In the data rows, 500 means zero.
Here are some points:
  624  312  594  564  594  437  476  405  680  463  458  282  352  418  676  522  450  477  600  493  487  467  358  308  448
  620  545  482  623  505  550  451  499  514  520  508  524  533  440  434  564  405  434  459  475  554  535  476  520  526
  507  528  454  440  365  523  499  325  388  442  477  520  512  435  539  571  407  444  630  515  577  459  465  562  335
  567  465  504  529  559  438  485  718  439  495  570  705  548  643  530  589  490  486  640  451  427  503  556  542  585
  420  509  390  376  470  488  491  708  508  432  498  470  454  499  396  467  366  602  350  479  520  500  407  376  404
  336  552  343  399  605  555  480  739  388  624  417  409  612  507  315  673  608  556  422  525  388  613  634  679  772
  510  392  651  483  502  425  418  641  423  561  486  523  634  717  510  529  535  464  507  398  363  565  554  404  674
  726  493  742  446  487  297  111  334  683  373  542  481  410  597  776  635  508  749  502  436  396  597  396  333  735
  519  621  375  560  603  404  409  431  490  483  564  508  616  399  609  538  476  409  467  611  445  389  571  460  490
  675  491  777  581  436  373  429  265  643  346  529  449  224  580  751  535  561  688  654  425  394  522  419  324  483
  545  304  608  468  492  482  488  322  493  432  542  451  474  557  619  436  665  504  531  569  504  491  553  373  474
  404  540  553  594  464  453  548  334  580  392  518  428  495  390  519  375  422  502  503  583  513  351  545  495  395
  350  454  433  532  374  521  686  427  454  424  604  672  566  283  468  535  527  374  456  645  564  427  617  497  422
  657  374  731  521  636  320  267  416  585  400  401  532  375  575  583  576  500  611  556  486  422  592  370  412  506
  431  596  358  491  447  584  618  265  494  473  522  424  423  444  392  408  502  394  507  571  562  423  443  639  327
Here are 16 more points, each followed by its number:
  473  671  483  667  451  663  437  582  583  606  426  594  404  538  585  401  437  562  382  525  595  590  563  343  592 0
  524  503  331  565  588  553  561  459  601  532  502  538  466  475  458  373  511  569  346  567  573  419  533  690  330 1
  534  484  414  618  596  516  489  466  440  522  424  532  436  473  486  449  345  484  612  478  538  502  647  553  435 2
  526  609  528  504  502  558  506  413  493  657  546  385  522  405  456  417  462  584  465  436  578  373  440  466  407 3
  417  434  569  421  306  460  488  510  564  392  570  425  394  495  526  623  559  546  521  544  419  502  469  368  567 4
  603  418  691  426  611  342  187  504  636  381  544  430  475  478  717  611  526  551  682  428  426  543  282  427  548 5
  517  695  484  500  464  605  710  438  507  553  478  592  524  338  600  286  285  393  506  487  700  449  636  591  353 6
  659  514  567  453  577  497  497  579  590  467  469  583  556  445  523  528  528  547  456  386  460  559  551  385  525 7
  616  505  537  398  591  447  454  409  633  504  493  407  512  572  684  560  545  612  468  625  465  398  483  521  433 8
  418  436  548  600  467  442  473  457  490  529  541  456  483  627  586  469  519  538  520  389  495  620  444  472  512 9
  335  480  404  402  639  508  573  676  256  664  417  472  556  544  365  515  539  435  438  424  502  499  635  658  573 10
  440  469  438  404  417  404  534  373  493  453  549  590  520  553  402  546  512  338  536  437  609  402  502  493  342 11
  384  539  405  596  419  536  615  294  420  515  591  629  367  301  408  492  502  416  516  514  549  610  570  704  346 12
  643  305  599  467  441  437  276  375  661  437  510  470  386  486  625  552  469  549  524  439  425  557  292  478  501 13
  484  447  357  549  554  561  715  738  474  610  489  566  571  526  416  481  552  340  313  503  533  478  612  611  852 14
  409  379  637  461  597  668  534  609  416  586  444  479  521  523  376  626  494  498  391  478  423  527  517  565  509 15
Which of these numbered points is nearest to each point below, looking only along the 4 directions in which the first points spread most? Its number follows each.
  503  331  606  476  671  366  389  430  684  506  442  455  457  514  620  633  469  589  570  523  402  525  388  417  589 > 13
  377  505  324  534  576  546  458  376  538  497  509  490  460  370  333  347  519  398  391  523  542  577  653  621  371 > 1
  543  611  530  685  308  402  428  330  547  412  534  472  444  423  548  430  440  631  503  559  484  442  490  542  465 > 8
  568  543  538  470  515  442  456  559  429  627  435  453  390  598  643  620  599  531  588  594  452  413  341  554  447 > 4
  584  455  490  464  426  485  705  417  506  520  628  427  534  500  449  426  568  473  664  568  570  497  550  436  417 > 11
  513  389  374  509  461  514  692  398  428  389  377  524  475  647  529  481  537  485  597  488  712  632  495  593  413 > 11
  522  505  440  523  336  456  389  537  493  551  470  568  493  484  487  516  602  436  589  571  546  505  595  439  477 > 2
  515  356  626  452  247  441  385  431  746  500  604  604  415  455  565  514  584  554  474  428  400  589  413  329  387 > 4
  532  547  464  498  482  522  463  717  459  450  546  515  634  669  384  632  589  554  479  413  501  556  456  458  574 > 15
